In the data rows, 128 means zero.
Some points, each followed by its number:
[128 137 127  74 109 133 164 105 175 126 119 103 152 122 173 149 206 155
  83 113 131 135 164  45  93  94  65 174 123 103 110 120 130 118 108 133
 182 152  99 134 117 143 125 108 175 131 204  87 126 159 128  79 150 132
 109 137  66 185  96 193  87 139 118  98] 0
[137 166 154 148 136 139 127 124 164 177 154 108  56  55  86 133 123 121
 161 190 141  94 128 217  92 121 157  96 123  68  96 121  73 130 121 127
 164 144 144 128  94 140  86 122 100 119  86 118 127  97 132 175 122 138
 131 120 142 103 179  80 162 104 133 142] 1
[ 97  95 107 109 129 159 148  86 142  79  72  60 181 128 148 124 121 172
  90 111 135  89 160 172 168 159 118 131 106  47 105 134 134 128 137  95
 156 145 106 127  60 123 113 109 157  78 119  94 122 194 130  95 165  99
 154 151 137 144 135 136 113 116 143  84] 2
[116  94 118 133  79 133 128  93 131 142 123 113 160 160 117 160 164 167
 138 133 125 125 123 100 132 158 137 121 160 107 164 153 154 124 134 126
 132 140 135 116  99 152 159 153 118 140  88 134 117 123 150  76 139 107
 139 117 164 115 140  59 115 129 154 109] 3
[105 103 106 106 171 171 126 190 129  95 119 126 134  66 188 146 169 104
 204 142 115  59 101 176 108 148  68 123 127 111 150  94 112 141 162 138
  92 176 128 153 162 170 172 132 111 102 110 149 166 157 145 114 111 103
 148 171 130 122 143 125 211  91 139  80] 4
[106 113 125 159 139 186 128 146 135  87  75 100 162 129 112 110 177 167
 123  93 140 109 126 137 150 100 128 158 142 119 125 158 138 118 132 112
 157  92 162  87  71 135  94 124 106 146 113 128 101 136 156 125 136  61
  80  96 178 125 101 103 121 159 154  93] 5
[ 60  95  89 119 155 190 148 143 152 124 135 121 145  53 158 106 207 109
 128 130 124  97 186 159  95 145 109 154 132 141 150 133 125 136 160 150
  78 153 117 126 124 163 179 129 125 134 157 105 138 167 164 123 142 129
 120 113 168 172 135 149 132 132 143  56] 6
[139  94 101 113 133 113 124 192 134  97 161 134 186 174 117 120 126 116
 143 116 101  93 107  77 113 134 102 114 156 100 185 101 116  99 144 153
 168 168 118 106  73 188 169 172 104 115 107 121 156 185 115 122 117 101
 141 166 104 170 153 153 180 107 159 118] 7
[118 129 132  74 143  90 132 162  91 142 123 123  42  65 145 140  43  84
 165 152 105  88 133 220  94 170 173  94  63 111  91 130 113 201 189 159
 114 193  97 124 127 100 123 119 133 128 151 136 161 133 143 184  94 161
 129 130  97 134 177 157 213  51 112 108] 8
[128 174 136 129 173 100 126 175  85  53  94 168 157 195 131  88 154 123
  90 137  81 104  72 162 204  92  99 128 136 148 166 105 136 104 123 121
  88 137 149 153 144 125 201 151 102 143 122 139  94 110 115 126 119 118
 154 165 149 129 123 153 144 112 157 186] 9
[161 157 173 124 106  58 140 113 111 104 168 156 150 172 179 143 144 109
  78  72 133 170  49  58  84 124  66 119 139 112 118  67  87 137 154 170
 137 150 127 137 160 162 119 106 134  39  97 109  71 160 129 115 101  93
  97 140 124 171 115 163  94 139 151 182] 10
[ 76  83 102 125 142 213 159  90 140 140  74 100  94  67 146 135 155 132
 103  79 153  93 165 142 126 126 142 146 171  94 122  97  70 115 111 162
 202 143 146 118 103 233 116 105 111 105  82 118  83 102  80   0 153 130
 118  93  99  88 126 138  80 165 133  54] 11
[ 55 119 121  98 153 121 146 115 143 119 153  92 127  99 125 112  73 116
 131 149  82  95 139 196 128 151 151 132  79 117  97 110  90 112 145 113
 104 148  86 110  99 125 134 136 137 114 128 130 150 114 133 166 102 179
 184 166  77 110 166 190 254  86 127 145] 12
[101  59 105 112  67 219 152 148 168 127 155  85 147  55 151 155 174 118
 134 142 157 126 233  83 106 183  90 177 143  60 118 105  79 142 143 114
 170 157 108 119  97 187 108 126 158 111 133  75 105 189 103  59 138 109
 122 150 120 190 109  98  89  98 140  28] 13
[124 109 140 181 128 155  81 152 168 132 104  88 148  90 134 133 106 103
 140 186  98  60 138 146 149 212 182  98 124 117 162 160 115  94  97 148
 142 146 159 158 127 229 203 188  67 153 160  89 204 111 149 152 152 135
 131 112 189  75 198  72 119 104 130  64] 14
[112 163 116 102 164 157 162  60 130 131 143 176 106  74 103 161 158 151
 172  93 125 172 148  92 157  94 183 190 123 125 106 115 118 137 144 130
 174 137 126 117 147 146 143 111 185  95 157 144 111 162  95 118 104 106
 141 176  42 146 120 222 104 146  98 163] 15
[122  63  94 175 100 196  94 113 185 163 142 116 202  71  93 132 180 118
 114 179 110 115 189 108 122 103 174 143 143  78 165 136 142  76  99 110
 130 153 122 124 105 238 202 160 112 125 124  60 112 148 179 125 121  90
  81  57 173 107 170 136 142 142 196  78] 16
[141 152 148 123 125  86 107 111 156  93 131  44 135 156 112  88 104 124
 135 144 125 145 134 140 138 148 127 102 118 160 118 118 112 109 122 112
  77 116 127 136 171 113 138 137 129 175 126 122 154 104 128 143 120 113
 129  87 124  89 140 105 141 128 122 138] 17
[ 74  89  81 141 144 163 104 124 176 153 103 136  87  55 130 120 139 117
 194 135 162 132 174 176 112 145 136 128 147 102  85  70  98 132 127 133
  95 132 149 116 188 197 184 149 124 170  97 129 154 132 157  99 173 158
 100  52 129  83 122 118  89 144 107  39] 18
[175 122 127 137  94 138 116 150 124 148 171 109 183 105 158 153 131  81
 157 136 110 119 165  61  85 175 170 173 161  54 133  87  86 120 129 130
 127 182  87  84 111 171 112 158 155  67 135  89 106 165 120 132 111 109
 107 151 105 171 126 167 150 125 146 104] 19
[110 140 119 123 118 104 121 162  93 146 124 184  95 150 190 148 136 122
 119  80 123 148 113  82 152 131 124 156 138  81 117  86 127 141 142 153
 157 118 105 110 122 201 121 151 121 114 109 133  97 144  71  88 123  85
 142 175  84 123  98 185  76 160 106 116] 20
[ 93 103 126 169 105 184 146 116 132 107 101 115 150 158 125 149 192 185
  75  47 173 192 120 124 142 109 119 145 138 172 150 178 159 137 125 138
 153 120 167 148 118 123 133  94 121 104 129 137 100 144 114  35 162  99
 131 131 136 116  44  99  52 171 131  96] 21
[101 175 110 156 146 134 104 119 101 111 146 148 134 154 134 117 140 129
 168 184 118 117 144 187 153 141  84  98 115 161 128 115 115 111 106 126
 116 107 150 150 170 148 128 130 125 107 133 151 129 114  83 133 125 103
 115 116 122  98  98 125  93 142  99 154] 22
[132 171 152 114 163  53 105 124 121 131 159 191 146 228 159 116 118 185
 133 143 151 153 100 133 135 123  40 119  97 133 129 136 107 128 115 109
 118 119 167 123 106  89  80 108  98  82 154 138  91 152 100  97 142 137
 152 193 128 144  66 140 103 137 114 127] 23
[120 135 146  82 121 147 181 111 116  72  98  83 155 117 151 116 142 152
 101  76 126 106 160 153 110 146  60 128 121 141 122 108 126 137 129 114
  98 107 110 129 154 102 104 116 158 132 146 119 113 159  92  85 148 100
 171 190  83 144 103 154 133 148 153 131] 24
[144 118 114  68  98 103 153  85 136 101 117 125 161 134 132 138 168 141
 116 106 104 177 131   4  72 122 116 142 137 144 153  90 130  68  94 159
 142 162 120 129 152 167 190 177 157 118 151 100 148 134 119 103 126  91
 108  99  80 136 173 218 124 145 104 130] 25
[151 106 126 140  94 180 161 139 114  93 137 103 150  83  44 165 174 170
 131 134 129 161 122  75 174  57 171 181 165 109 145 146 127 155  98 127
 155 132 160 150 107 108  43  69 117  77 144 132  88 137  93 111 112  71
 118 153 149 143  81  78 102 113 160 159] 26
[125  90 121 179 106 156 146 224 143 213 144 199 107 158 128 160  95 175
 147  99 157 164  71  95 148  99 214 140 109 152 129 193 185 194 161 136
  99  85 174 155 150  38  48  92 109 142 102 147 103 116 152 179 139 128
 132  82 143 120 121 101  90 156 128 147] 27
[159  90 137 107  97 152 108 150 137  88 162  23 171  91  96 100 169 126
 106 142 129  98 184 119  84 119  39 151 183  69 166  98  96  91  85 132
 187 178 138 123  84 234 115 163 128 108 124  84 138 168 106  55 151  82
  96 139 136 203 170 111 104  84 166  72] 28
[124 144 139 129 131 101 148 170  78  93 113 164 141 175 136  82  84 118
 119 173 101  88  71 146 159 127 124 115 112 135 128 148 151 141  92  83
 133 151  95 146 125  58 162 142 154 124  74 128 134 131  78 129 126 142
 150 148 134 110 155 125 159 102 115 124] 29
[149 152 158 154 125 131 145 125 118 120 122 195  89 140 120 115 103 110
 160 125 183 160  44 118 125  82 135 111 146 167 134 149 164 118  92 117
 124 109 156 148 129  39 109  80 126 143 101 143 121 100 159 180 152 168
 110  89 185 147 146 136 107 177 133 165] 30
[130 133 111  93 160 136  91 109 163 163 104 133  26  82 107  97 125  97
 124 159 141  97 150 200  90  85 129 132 160 151 100 103 126 153 162 128
  84 133 123 129 146 135 173 112 144 253 155 186 161  76 154 166 130 216
 107  80 142  89 152  92 138  76 106 112] 31
[132 123 111 118 140 174 105 146 160 125  85 120  44  81  66  90 107 144
 152 111 156 116 164 198 184 109 133 121  80 132  95 193 163 158 118  56
 127  73 122 132 102  22  77  55 174 191 157 146  99 141 137 150 166 130
 123 126 183 152  57  43  79 100 141 143] 32
[143 123 140 190  54 128 144  88 109  85 108 123 164 166 148 159 159 154
 149 101 140 149 109  33 127 159  78 163 196 104 155  83  98 112 133 168
 156 167 168  99 109 183 117 152 118 114 178 107  82  93 116  30 165 125
 105 138  78 154 100 142  37 202 151 132] 33
[201 169 158 149 117 109 136 133 125 132 131 114 137 139  86 120  75 174
 102 135 110  96 120 182 173  75 159 118  91 107 101 140 115 151 118 131
 134 129 146 158 130 110 109 134 139 105 127 135 121 121  80 147 132 129
 142 116 124 101 118 102  96 130 124 162] 34
[ 79 145 131  64 166  98 154 116 110 153 162 155  15  82 107 148 110  97
 126 130 127 147 102 190  90  48 130 109  69 169 101 109  99 156 152 167
 104 166 110 132 155  75 110  86 141 120  30 161 116 114  73 174  79 187
 157 115  65 154 199 199 168  95  77 183] 35
[162 153 172 191 147 127 160 123 147 127  89 152 111 181 120 106  88 172
 198 112 129 137  40 120 172  80 132 117 165 161 109 119 147 104 139  95
 151  67 127 105 140  51  85  81 140  96 144 151 102  96 139 147 128 137
 144 142 148 127 116 124  22 155 117 205] 36
[160 137 121 102 111 116 131 164 113 153 160 112 101 132 123 161 102 142
 111  92  94 129 113 148 122 109 147 130  98 175 123 147 121 146 133 123
 135 146 152 138 157 110 102 118 156 100 111 106 138 121 104 162  95 136
 178 154  60 113 129 168 175 159  93 170] 37
[128 107 109 122 140 113 171 164 108 130 117 178 167 161 172  99 112  93
  71 117  88 115 126  77 123 132  82 157 137 150 150 125 142 152 138 161
 125 163 123 153 150 145 114 145 156 131 134  95 124  92  99 130 132 173
 145 151  72 131 158 230 125 188 108 135] 38
[ 90 132 125 139 170 175 110 114 100 105  88 173  72  90 122 128 140 167
 169 128 124  92  80 227 158  60 119 108 117 149 136 121 133 119 147 131
 111 127 125 120 148 102 179 138 146 160 143 133 111 110 152 139 126 127
  90  97 146 131 121 114 129 111 148 155] 39
[124 127 136  59 131  76 118 141 138 161 175 111  37  37  78 134 136  79
 165 130 138 151 137 123  64  80 127 104  94 156 105 103 106 158 156 129
  60 169  72 124 163  80 148  99 149 102 101 132 151 133 123 144  88 125
 122 135  59 141 132 165 197 103 106 130] 40
Which five points above are nearest to each new point by angle, seen from the average point of the numbered points? Their numbers follow each, nearest first.
[154 115 122 102  95  99 101 181 126 158 151  90  88 116  96 118  89 121
 139 130 124 132 128 154 110 146 149 114 117 153 142 156 144 160 159 105
  95 147 126 124 128  85 117 135 143 173 150 144 184 130 154 172 121 185
 177 183 148 167 138  81 170  44 105 126] 8 31 40 32 12
[115 150 113 141 176 147 157  67  95 126 112 171 124 127 116 119 100 139
 126 129 137 134 147 182 146 132 163 108 102 150 105 148 143 131 101 120
 132  81 114 117 146 120 139 131 147 153 136 133 184 108 127 161 142 180
 143 109 128 123 138 131  94 184 111 165] 30 22 39 36 34
[125 112 142 135  55  74 125 114 137  88 197  76 218 199 100 149 149 142
 139 111 136 196 145  25 119 178  82 146 138  98 170 131 127  83 137 140
 146 133 110 105  99 230 189 166 105 121 173 131 117 132 107  78 153  95
 144 155 107 157 123 126 114 112 160 163] 33 7 25 3 28
[ 78 119  51 151 196 143 103 123 136 140  73 160 155 125 168 110  96  98
 167 150 100  69 119 146 130 177 156  78 157 193 183 155 158  88  96 129
  60 119 123 152 182 150 232 154  97 123 113 129 135 129 169 132 127  94
  80  78 161  97 131 145 132 170 112  86] 14 18 22 6 16
[112 118 136  88  71 132 169 135 161 140 171  80 161 103 148 125 139 128
 151  85 133 120 166 152 109 208 101 167 127 107 109 115 109 126 165 143
 159 140  75 103 103 128 108 100 178 112 178 119 102 146  99  88 110 100
 118 174  90 175  80 125 112 150 104  98] 13 24 0 19 2
[179 114 121 172  87 147  89 157 114 135 136 110 191 146 127  98 124 110
 102 158 118 117 165  93  90 138 144 121 143 122 153 152 150 116  98 146
 145 144 153 134  91 141 135 156  97 146 161 126 182 138 135  94 124 152
 114 119 148 148 153 151 123 141 141  93] 14 16 28 7 19
[147 116 120 133 138 139 161 150 133 111 128  64 189 117 134 111 128 152
 173 154  90  87 126 136 147 192 150 129 181 123 156  97 117 120 159 121
 107 129 137 143 137 158 115 152 109  91 113 130 148 172 148 169 104  67
 111 150 145 119 157 121 187 113 149 120] 4 7 14 19 16
[ 92 106 112 153 134 155 154  97 128 120  70 149 137  97 115 114 125 110
 123 133  92 105 154 117 160 148 171 136 112  74 129 149 134 133 103 101
 167 120 131 144 118 203 166 159 129 110 178  96 139  83 110 142 152 186
 149 144 126 110 132 178 162 189 146 125] 14 16 38 12 11
[143 151 128 106 160  81 114 123  82 102 155 145 131 132 150 181 125 122
 101 179 119 167  80 113 112  94 143 153  97 115 112 103  89 149 155 163
 105 143 127 121 138 172 119 142 103 118 120 133 107 118  86 123  88 132
 153 171 147 121 181 154 129  83 143 182] 10 35 9 20 23
[101 140 116 136 139  87 130 107 130 173  92 174  65 185 148 112  61 111
 119 128 151 173  59 121 114 121 108  64 111 197 116 131 144 115 115 141
  90  94 158 166 197  91 170 144 122 178  89 145  92  91 120 111 136 113
 129  92 123  63 113 111 110 160 139 161] 30 17 27 36 22
[138 104 115 119 146 224 132 162 138 102  86  72 121 110  95  92 173 142
  79 103 151  99 203 181 181 117 106 158 129 162 143 138 138 128  91 119
  86 173 158 166 150 133 161 100 121 135 162  98 140 164 152  79 157  82
 119 115 188 113  73  34  64 125 157  39] 21 5 6 32 13
[124  72 109 124  96 182 146 154 135 155 111 105 130 180  86 145 154 184
  70  97 129 149 129  93 193  89 182 140 166 140 146 148 143 109  69 136
 204 107 145 121  67 126 115 157 126 134 122 151 135 151 116  56 109 106
 125 140 145 132 129 108  56 142 121  90] 21 3 26 5 11
[154 132 156 101  87  79 142 168 102 109 157  90 103 135  88  84  55 117
 156 182 164 114 119 182 121 159 130 112 140 138 153 163 136 166 122 136
 134 155 121 145 106 107 107 141 124 186 119 113 169 130 152 217 134 181
 156 145 145 149 174 107 195  83  95 105] 8 29 1 17 12
[122 183 139 101 204 123 145 127  93 157 102 151  86 132 131 122  79 114
 149 154 113 129 102 171 112 113 185 121  67 136  69 134 155 140 158 109
  99 117 100 123 121  42 116 120 164 106 107 130 139  82 101 170  91 134
 150 135 106  66 118 132 183 106 101 217] 35 8 37 12 29
[151 118 133 181 157 154 108 145 111 158 145 236 149 176 206 152 165  96
  90 122 132 155  75  52  83  71 111 129 150 157 146 146 126 111  96 126
 128 101 135 105  87  98 108 124 118 162 155 146 115 130 168 145 154 167
  99  82 173 113 108 129  80 146 132 113] 30 27 36 23 21
[147 118 150 156 104 153 139 140 169  98 153  81 152 147 146 130 143 173
 107 113 155 113 113 151 169 137 107 163 181  50 129 127 113 118  92 107
 162 130 108 126  85 177 120 144 150 173 131 143  96 143  77  37 150  97
 105 115 180 134 143  55  84 110 169  40] 28 3 13 5 2
[103 158  79 121 165  93  73 106 113 112 147 120  80 124  97  72   4 110
 154 146 107 124 115 198 137 201 128  91  86 181 138 118 129 133 152 115
  62 155 118 151 157   6 123  96 141 153 150 132 173 133 154 198  70 140
 139 124 132 125 119 117 227 128 106 118] 8 17 12 40 29
[101 106 119  75 139 190 167 165 171 113 106  90 165 164 192 102 157 138
  70 116 179  89 139 169  89 121  56 110 162 121 148 140 158 140  90 120
  87 110 123 164 140 149 162 138 126 181 158 135 128 172 193  50 142 130
 123 153 168 161 113  96 123 132 176  33] 6 24 28 21 2
[185 144 145 147  78  51 148 154 130 130  85 138 179 208 168 140 100 169
 123  77 131 163  85  46 186 139 125 141 159 125 162 134 153 107 118 161
 140 138 158 134 143 167 134 155 105 100 125 151 123 118 155 129 144 120
 153 155 145 136  96 142 109 198 126 179] 33 10 36 20 23
[ 91  93  99  78 138 154 151 157 128 101 102  95  94 117 161 149 117 145
 135 121 172 102  90 191  77 133 130 131 124 149 127 156 160 137 154  85
  71 116 122 138 135  72 129 129 151 143 187 125 164 141 171 149 150 178
 164 160 139 157  82 123 167 108 147 151] 32 8 39 12 31
[ 92 144 132  84  72  79 138 144 140 124 159 134 140 127 184 137 121  96
 183 151 126 111 138 117  74 193  93 147 158 145 127  69  55 127 145 159
  60 164 120 139 178 204 176 173 117 155 132 132 174 153 129  96 133 153
 147 178  79 146 174 160 159 120  91  60] 4 19 25 7 18
[ 99 101 107 133 147  71 133 146 161 135 120 136 149  92 158  89 133  74
 116 117 105 107 145 126  85 166 142 127 139 173  94 115 152 142 143 143
  80 115  98 116 178  89 131 150 159 151 115 170 162 109 115 153  96 109
 126 132  99  87 110 164 194 134  98 124] 40 12 17 8 38
[130 110 116 162  99 162 125 164 109 104 190 136 174 139 143 166 192 150
  84 131 108 127 148 106 155  91  86 158 126  40 147  93  96 125  88 149
 154 174 132 146  88 175  91 128 134 162 137  88 143 169 111 127 143 118
 118 129  89 156 155 152 128 147 135  87] 28 13 0 7 19
[147 132 134 139 170 165 104 101 128  88 117 137 144 127 107 116 186 120
 128 137 145 129 179 147 155  69 102 123 154  88 117 100 128 107 100 125
 220 126 184 147 101 178  60 121 114 143 132 148 115 121 100  85 163 143
 122 148 121 144  99 134  61 156 123 146] 11 33 26 28 5
[130 116 129 134 133 188 160 136 183 115 119  75 183 120 146 121 175 136
 104 164 109  44 149 144 130 172 112 112 127 152 142 146 145 136 102 107
 143 122 137 132 131  76 123 108 156 179 151 172 157 165 148 161 142 104
 133 133 181 141 125  44 129  98 126 110] 32 14 5 6 3
[110 144 127 165 178 121 138 105  74 102 127 160  96 129 129 123  65 105
 125 159 127 132 110 192 170 146 153 118  77 224 135 124 137 152 144 149
  80 155 161 160 211  56 165 129 136 166 166 180 191  95 174 195  98 153
 142  98 100 114 135 180 202 106  82 163] 8 35 39 12 17
[179  93 128 170  74 191 141 216 126 108  97 103 210 135 160  72 115 101
  86 128  87  63 101  76 114 137 151 121 149 126 153 142 174 131 119 121
  91 137 152 179 174 107 169 121 116 121 121 120 198 171 206 173 123 157
 132 100 184 136 134  69 165 130 158  79] 14 16 29 4 27
[117 152 147  87 170  89 123 125  96 132 114  94  19  98 146 125  54 135
 193 116 166 101 124 255 138 182 125 104  69 115  58 106 117 194 212 126
  51 149 120 140 156  33  99  98 159 119 131 177 136 125 132 137 115 129
 126 135 104 118  69  82 193  90  95 128] 8 40 32 35 12
[102 123 118 158 114 166 134 124  92 115 117 144  69 151 110 132 131 145
  92  81 144 171 130 148 197  57 128 136 105 126 138 156 136 143 115 153
 179 129 146 129 121 133 146 111  97  99 114 116  51 119  98  84 139 106
 130 158 101 146 107 179  82 155 134 164] 21 20 15 26 36
[164 169 137 180  91 102  97  85  99 129  92 145 174 153 177 147 123 133
  86 110 136 155  87  46 133 109 134 119 165  75 117 125 158 106  65 129
 200 105 126 127  82 156 168 162 144 107  89 146  85 134 121  72 158 128
 113 101 149 105 117 136  50 167 122 137] 33 20 3 10 21
[120  57  76 161 149 162  57 158 123 139 119 114 117 107 123 105 118 112
 116 178 101  84 117 132 107 130 171 119 154 107 167 157 172  95  91  92
 114 122 100 127  79 141 183 155 103 161 112 142 162 149 174 124  92 106
  65  78 188 100 179  93 195 106 173  66] 16 14 3 5 31
[134 102 110 150 127 183 126  94 128  95 118  37 181  97  87  93 174 154
  77  82 115  78 157 143 127 139 148 144 171  78 134 114 113  83  41 121
 165 137 141 144  79 194 147 151  77 110 111 104 125 156  82  86 156  39
 106 138 146 150 158 112 100 151 118  49] 28 11 16 2 5
[129 108 152 164  71  80  78  97 151 112 138  74 161 152  70  88 172 154
 133  98 153 139 155  80 115 125 129 121 167 158 138 140 178 135 149 131
 141 145  93  90 125  77 165 139 190 190 135 131 166 170 160 103 154 113
 150 145 124 182  94  70 133 114 130 113] 3 17 21 32 0
[158 134 183  74  92 113 155 132 127 131 192 142  70 139  90 176 113 152
 161 131 142 194 128 113 137  98 138 125  80 112 117  91  74 171 185 135
  76 138 103 135 169 132  73  72 118  77  93  70 132 121 130 194 126 181
 165 165  92 189 170 103 115  73 126 167] 35 40 37 8 10
[119 174 122 119 155 119 130 145 109 112 146 131 102 133 165 135  98 121
 158 158 118 103 108 211 104 163 140 111 110 163 100 119 117 131 152 126
  95 118 141 102 130  95 119 122 117 159  69 126 166  97 195 251 109 184
 145  99 161 118 131  79 202 104  75 158] 8 31 1 12 17
[174  94 109 168  50 102 119 191 128 150 106 165 163 186 129 115  94 162
 134  94 122 169  85  42 166 149 139 143 142  78 138 131 157 142 167 123
 153 128 148 110 121 121 128 126 122  75 147 126 116 135 159 118 106 132
 127 162 140 168 145 156 129 158 140 154] 27 33 10 36 7
[124 104 133 112  88 106 145 134 114  73 132 140 177 137 165 145 130 118
 156  78 113 146 136  49 156 171 114 156 122 131 148 122 104 133 124 105
 125 169 131 140 143 136 143 134 147  81 159 119 154 139 143 147 112 112
 138 183  83 177 112 196 169 123  84 103] 25 19 38 7 0
[118 111 117 204  91 167 128 132 103 141 150 165 129 135 110 135 145 113
 130 107 162 195 154  26 140 115 102 163 144 151 151 116 115  98 123 126
 137 120 133  71  92 128 154 156 141 132 147  99 120 126 143 130 129 154
 131 148  96 190 114 168  95 175 110 142] 33 25 0 15 38
[141 110 127 135 107 102 131 135  92 111 128  90 207 145 200 157 199 160
  78 141 113 125 139  72  68 163 112 132 155 176 158 125 147  83 111 148
 124 157 168 137 139 147 166 162  99  75 140  88 145 147 160 151 158 113
 150 130 125 129  97 150 173 160 107  79] 25 7 0 19 38
[199 135 189 167  65  37 106 136 151 130 170 170 184 210 137 163 199 140
  84  97 143 172 117   0 127 133  77 140 158 126 164 133 139  93  84 146
 136 144 143 159 119 196 163 145  85 165 160 143 103 159  94  69 194  94
  94  96 123 164  90  93   7 145 155 146] 33 10 21 3 25
[127 187 124 107 189  26  64  96 128 167 150 174  57 136 101 126  78 107
 150 152 135 154 112 193  91  98 120  67 106 142 106 134 144 130 126 137
 110  92 138 138 131  96 136 104  67 104  88 178 120  92 105 143  73 132
  96  95 175 122 126 113 134 130  92 173] 35 30 22 1 31
[123 132 106  80 181 117 105 107 163 124 142 140 178  92 101  99 149 102
  98 138  63 101 173 140 178 143 147 140 115 102 131 149 153 117 129 101
 165 131 102 105 106 152 148 165 154  93 111  77 100 129  94 117 121  62
 116 158 127  97 160 172 177  95 150 105] 16 12 2 7 19
[114 165 127 130 158 182 158  92 131  97 131 152 113 155 125 126 109 124
 126 120 143 135 122 174 148 101 117 157 131 141  94 103 101 132 142  99
 116 105 138 105 126  82  83  83 124 135 170 136 103  96  90 107 137 128
 122 113 105 112  80  97  57 128 117 151] 36 32 22 23 34
[133 118 149 151 104  99 121 140 103 108 148 169 211 175 197 161 220 102
  89  98 160 187 134  26  80 102  64 151 182 141 173 159 161 108  91 143
 241 145 161 148 130 176 153 126 111  88 108 124  98 147 127  77 152  96
 102 121 103 152  96 168  61 173 124  99] 33 10 0 21 25
[171 164 111 139 154  60  80 104 110 116 112 143 133 150 128 110  96 110
 125 157 119 105  51 105 108  91 110  92 127 187 142 124 149 127 162 162
  79 115 136 129 170 110 147 142 117 154 104 125 133 112 194 170 127 133
  93  60 193  99 128 143 126 150 104 161] 30 17 9 39 31
[122 176 137 164 215  92  49 103 147 112 101 126  96  99  78  41 126 100
 126 163  92  42  74 176 115  95 118  74 109 160  99 140 148 119 119 123
 125  90 130 150 137  51 128 109 137 188 126 173 140  74 106 175 119 108
 125  71 180  33 131  85 168  73 107 133] 31 17 39 32 29
[139 113  98  86 145 148 105 155 118 135 135 104  80  91  51  54 101 132
 125 149 120  88 135 213 154  58 147 110 107 116 104 118 109 140 128 101
 110 150 134 152 120  52  93  78 148 132 115 119 114 124 147 157 108 137
 118 132 154 131 118 120 156  99 122 114] 32 1 31 8 34
[ 98 101 137 133 127 141 135 129 122 134 127 176 115 129  83 153 153 127
 156 142 154 170 151  98 130  88 138  91 115  98 130 156 164 136  98 145
 207 106 157 141 118 182 146 141 111 126 124 133 108  91  57  68 140 100
 107 109  77  88  99 133  34 171 141 160] 21 20 11 33 15
[179 117 117 145  75 137 127 138 103  96 179 144 173 113 123 206 214 102
 130 136 121 170 168   0 132 135 126 218 155  87 158 139 134  91  92 118
 162 130 142 117  41 190 127 152  88 109 140 112 144 144 101  86 128 127
 138 141 129 134 142 153 138 110 120 117] 19 33 25 28 7
[121 112 106 135 129 113 129 129 189 165 165 114 176 178 130 126 171  86
  77 103 139 133 152  52 110  77  78 109 178 149 181 114 147 118 114 148
 117 147 165 143 174 185 206 173 141 186 121 103 141 158 158 140 160 132
 122 134 128 120 128 128 106 132  95  73] 25 16 7 0 38
[120 130 130 205 115 116 124  95  94 172 158 180 195 191 179 149 148 130
 118 100 151 195 152  44 146 168  90 129 174 126 180  98 110  84 117 166
 146 165 180 114 141 232 152 177 107  91 155 119  50 127 100   7 163  62
  76 119 126 151  75 143  42 211 161 101] 33 20 21 10 3
[115 135  91 143 174 132 117  98 155 191 102 126  77 120 124  92  67 100
 116 141 121 110 143 162 103 154 149  83 115 174 113 119 140 145 125 162
  95 151 105 183 182  95 209 167 143 192 109 112 144  81 106 131 113 114
  99  62 160  65 170 104 165  97 118  93] 31 17 18 14 8
[129 117 148 127 129 167 132 117 132  95  91  62 148 124  46 104 138 121
  86 119 141 110 199 162 163 109 124 150 133 142 140 180 181 130 106 113
 148 109 155 144 104 111 122 131 146 180 190 148  99 119  87  90 157  91
 124 141 147  96  31  49  78 108 126 115] 32 21 5 26 34
[131 111 108 197 157 206  98 111 151 125 113 162 161  97 131 113 202 124
  67  95 171 147 143  52 125 125  98 158 156 123 163 128 166 111 136 140
 115 135 154 130 145 206 197 133 122 150 148  97 145 188 174  84 143 133
  88  92 149 164 104 115  95 126 157  69] 16 6 21 13 5
[146 166 135 179  83 121 170 115 122 145 124 198 165 220 140 120 127 130
  96 129  93 163 111  98 169  89 128  82 121  92 119 128 142 115  97 117
 166 109 145 133 113 157 137 140 107 127  64 127 117 140 134 127 183 125
 128  93 139  97 135  99  11 162 134 154] 36 34 3 30 33
[ 94 125 125 119 132 124 169 133 142 138  62 122 115  72 157  88 106 137
 137  99 118  86 121 155 140 179 152 127 124  90  91 107 119 138 103 112
 148 137 112 133 126 157 136 119 160  75 105 167  85 154  74  69 155  82
  95 126 105 108  64 143 102 162 103  41] 11 2 20 18 13
[142  88 106 161 117 161 143 111 145 157 106 179 198 133 134 135 158 127
 110 155 117 130  85   0 143  87 167 105 155  87 170 172 194 122  29 106
 169 103 168 149 106 157 161 163  83  96 112  94 149 129 160  79 148 114
  84  91 128 108 164 146  61 177 146  86] 16 3 25 33 21
[137 130 135 138 131 145 123 133 118 147 135 118 128  62 151 163  95  85
 210 178 135 116 115 130  38 143 154  96  99 134  98 118 123 141 166 147
  99 148 172 140 148  62 108 124 147 130 125 130 138 101 142 175  86 154
 125 117 173 112 134  89 167 104 115 133] 8 1 40 31 30
[ 59  83 149 135 146 157 128 134 156 118 137 107  95  37 142 164 237 114
 133  96 165 159 192  89  77 141  74 174 162 114 167 100  77 104 157 164
 155 217 100 115 130 255 205 133 144 104 189  76 104 132 119  59 163 122
 131 144  91 183 136 157 132 100 144  39] 13 6 28 0 11
[112 125 116 138 145 178 154  83 133 106 127 125 147 141 141 178 137 161
 149 137 173 157 141 109 144 111 104 134  92  79 103 181 167 142 133  98
 201  98 131 126  57  83  33  98 148 120 143 115 112 133 104 126 157  98
 132 157 124 167 146 125  85 160 137 181] 26 2 32 36 5
[106 126 126 137 122  81  89 118 139 132 145  95  71 125  95 100 103  60
 142 120 128  94 146 174  72 110  80  76 123 173 100 132 131 134 184 124
  72 114  95 104 146  72 148 136 159 195 117 189 141 104 138 152 133 112
 132 109 173 107 115  68 212  80 132 117] 31 17 40 8 32
[108 128 168 106 149 146 135  94 127  80 141  90 190 159 149 113 178 172
  77 120 161 138 158 179 134 166  46 157 188  62 155  67  79 101 119 153
 151 151 114  94  71 255 176 180 137 128 157 100 104 208 114  53 200  88
 129 152 119 176 130 131  77 137 185  73] 28 13 2 33 11
[176 115 144 112  72 130 135 133 151  64 135 133 255 190  91 119 177 145
  78 101 104 153 117  37 216 127 120 137 164  84 162 133 148 103  97 130
 212  70 108 103  79 199 119 137 106 101 177 105 108 124  82  26 156  97
  98 131 156 152 128 131  11 130 146 122] 33 21 28 3 26
[131 116 133 117  91 130 133 179 167  84 104  53 131 127 129  93 111 103
 146  85 165 129 160 100 109 185  94 144 137 149 163 135 122  86 156 117
 100 142 111 129 137 138 150 122 114 188 187  95 160 165 192 121 129 115
 156 178 119 184 138 127 202  97 156  98] 7 6 24 17 4
